[[122 103]
 [122 122]
 [119 121]
 [123 133]
 [121 108]
 [129 130]]
->
[[122 122]
 [123 133]
 [129 130]]

[[127 108 127 129 131 137 128 121 129 127 126 136 130 131 105]
 [118 118 137 130 129 126 130 130 129 121 131 133 127 138 116]
 [126 128 129 125 121 141 132 125 119 125 134 120 126 138 118]
 [143 128 110 130 131 126 129 120 123 136 122 126 127 121 123]
 [127 108 126 129 131 137 128 121 129 127 126 136 130 131 105]]
->
[[118 118 137 130 129 126 130 130 129 121 131 133 127 138 116]
 [143 128 110 130 131 126 129 120 123 136 122 126 127 121 123]]

[[129 127]
 [123 105]
 [128 126]
 [128 127]
 [128 127]
 [130 126]]
->
[[123 105]
 [128 127]
 [130 126]]

[[138 154 150]
 [140 140 153]
 [106 135 120]
 [117 120 148]
 [119 110 132]
 [133 149 141]
 [129 120 105]
 [112 145 116]
 [155 142 104]
 [114 103 127]]
->
[[140 140 153]
 [117 120 148]
 [133 149 141]
 [112 145 116]
 [114 103 127]]

[[118 132 123 135 114 112 133 138 130 149 109 109 130 127]
 [141 128 120 115 150 122 100 114 138 101 113 150 119 130]
 [142 129 119 102 143 128 110 119 132  99 119 149 119 121]]
->
[[141 128 120 115 150 122 100 114 138 101 113 150 119 130]]

[[138 157]
 [117 113]
 [123 126]
 [121 100]
 [138 157]
 [138 158]
 [133 148]]
->
[[117 113]
 [121 100]
 [138 158]]
---
[[149 138 121 120 142 110 102 141 112 123 122 137 140 137 131 117]
 [138 127 113 125 135 117 110 144 116 122 108 128 140 130 128 120]]
->
[[131 117 149 138 121 120 142 110 102 141 112 123 122 137 140 137]
 [128 120 138 127 113 125 135 117 110 144 116 122 108 128 140 130]]

[[137 126 146 127 104 113 140 103 118 147]
 [123 146 118 117 149 121 120 123 145 119]
 [125 144 113 143 129 137 151 113 115 142]]
->
[[118 147 137 126 146 127 104 113 140 103]
 [145 119 123 146 118 117 149 121 120 123]
 [115 142 125 144 113 143 129 137 151 113]]

[[118 144 144 119 138 115 139]
 [129 142 148 117 143 111 129]
 [128 119 109 152 134 150 118]]
->
[[115 139 118 144 144 119 138]
 [111 129 129 142 148 117 143]
 [150 118 128 119 109 152 134]]

[[142 138 153]
 [143 136 157]
 [155 123 144]
 [137 116 122]
 [127 131 143]
 [127 122 136]
 [154 135 141]
 [145 122 140]
 [154 136 139]
 [109 135 126]
 [129 112 115]
 [152 140 145]]
->
[[138 153 142]
 [136 157 143]
 [123 144 155]
 [116 122 137]
 [131 143 127]
 [122 136 127]
 [135 141 154]
 [122 140 145]
 [136 139 154]
 [135 126 109]
 [112 115 129]
 [140 145 152]]

[[143 128 129 120]
 [104 131 131 139]
 [112 126 127 143]
 [128 127 128 104]
 [106 131 128 115]
 [135 129 125 106]
 [120 129 130 146]
 [139 125 131 117]]
->
[[129 120 143 128]
 [131 139 104 131]
 [127 143 112 126]
 [128 104 128 127]
 [128 115 106 131]
 [125 106 135 129]
 [130 146 120 129]
 [131 117 139 125]]

[[137 122 100 144 120]
 [124 125 108 126 106]
 [121 124 108 122 104]
 [142 117 154 128 116]
 [138 114 131 135 106]
 [120 122 140 112 107]
 [133 129 143 115 110]]
->
[[144 120 137 122 100]
 [126 106 124 125 108]
 [122 104 121 124 108]
 [128 116 142 117 154]
 [135 106 138 114 131]
 [112 107 120 122 140]
 [115 110 133 129 143]]

[[138 121 121 129 124 129]
 [146 120 131 137 132 139]
 [137 132 136 131 117 134]
 [150 110 120 131 136 125]
 [126 125 127 129 129 127]
 [125 117 122 120 130 132]
 [120 132 118 121 120 126]
 [135 121 129 125 127 126]
 [125 137 131 118 121 136]
 [135 129 124 127 129 127]]
->
[[124 129 138 121 121 129]
 [132 139 146 120 131 137]
 [117 134 137 132 136 131]
 [136 125 150 110 120 131]
 [129 127 126 125 127 129]
 [130 132 125 117 122 120]
 [120 126 120 132 118 121]
 [127 126 135 121 129 125]
 [121 136 125 137 131 118]
 [129 127 135 129 124 127]]

[[121 117 116 132 132 126 132 137]
 [128 118 136 145 141 125 115 126]
 [127 131 121 117 125 129 141 136]
 [129 128 122 149 125 138 124 129]]
->
[[132 137 121 117 116 132 132 126]
 [115 126 128 118 136 145 141 125]
 [141 136 127 131 121 117 125 129]
 [124 129 129 128 122 149 125 138]]
---
[[126 123  99]
 [131 123 117]]
->
[[126 123  99]]

[[127 133 123 128 127 128]
 [131 118 130 127 132 126]
 [127 119 125 127 127 125]
 [128 129 123 125 120 127]
 [130 132 128 127 125 131]
 [131 115 125 125 127 132]
 [129 102 132 127 132 128]
 [126 131 127 132 128 137]
 [127 123 131 130 131 126]
 [130 131 125 128 130 113]
 [129 126 126 131 131 125]
 [129 114 128 128 129 126]]
->
[[127 133 123 128 127 128]
 [127 119 125 127 127 125]
 [130 132 128 127 125 131]
 [129 102 132 127 132 128]
 [127 123 131 130 131 126]
 [129 126 126 131 131 125]]

[[132 147 129 116 144 123 152 121 140 124]
 [116 137 131 140 114 115 128 115 119 124]
 [140 111 129 129 133 147 115 149 133 139]
 [135 117 120 136 133 136 119 141 132 133]
 [143 116 124 127 143 147 124 147 140 137]]
->
[[132 147 129 116 144 123 152 121 140 124]
 [140 111 129 129 133 147 115 149 133 139]
 [143 116 124 127 143 147 124 147 140 137]]

[[138 128 136 137 115 151 146 123 114 120]
 [136 136 143 121 140 121 140 157 129 111]
 [130 140 122 116 141 149 135 136 133  99]
 [125 130 127 128 139 114 119 134 141 140]
 [129 133 135 127 143 112 126 146 140 133]]
->
[[138 128 136 137 115 151 146 123 114 120]
 [130 140 122 116 141 149 135 136 133  99]
 [129 133 135 127 143 112 126 146 140 133]]

[[140 142 138 125 119 128]
 [134 152 127 124 127 124]
 [123 102 112 135 125 128]]
->
[[140 142 138 125 119 128]
 [123 102 112 135 125 128]]

[[147 106 111 119 123]
 [118 132 124 145 147]
 [117 130 150 103 115]
 [145 107 106 131 124]]
->
[[147 106 111 119 123]
 [117 130 150 103 115]]

[[144 134 138 101 126 139 115 116 123 131 117 138 138]
 [124 104 122 124 121 122 123 129 149 110 128 114 126]
 [134 111 124 105 115 127 110 116 145 120 124 122 135]
 [121 131 144 142 143 142 141 141 127 121 116 136 118]
 [134 118 136 107 126 136 115 120 144 114 113 131 132]
 [118 136 146 146 147 142 147 144 124 122 118 137 116]
 [120 124 116 145 122 114 130 131 127 129 140 117 123]]
->
[[144 134 138 101 126 139 115 116 123 131 117 138 138]
 [134 111 124 105 115 127 110 116 145 120 124 122 135]
 [134 118 136 107 126 136 115 120 144 114 113 131 132]
 [120 124 116 145 122 114 130 131 127 129 140 117 123]]
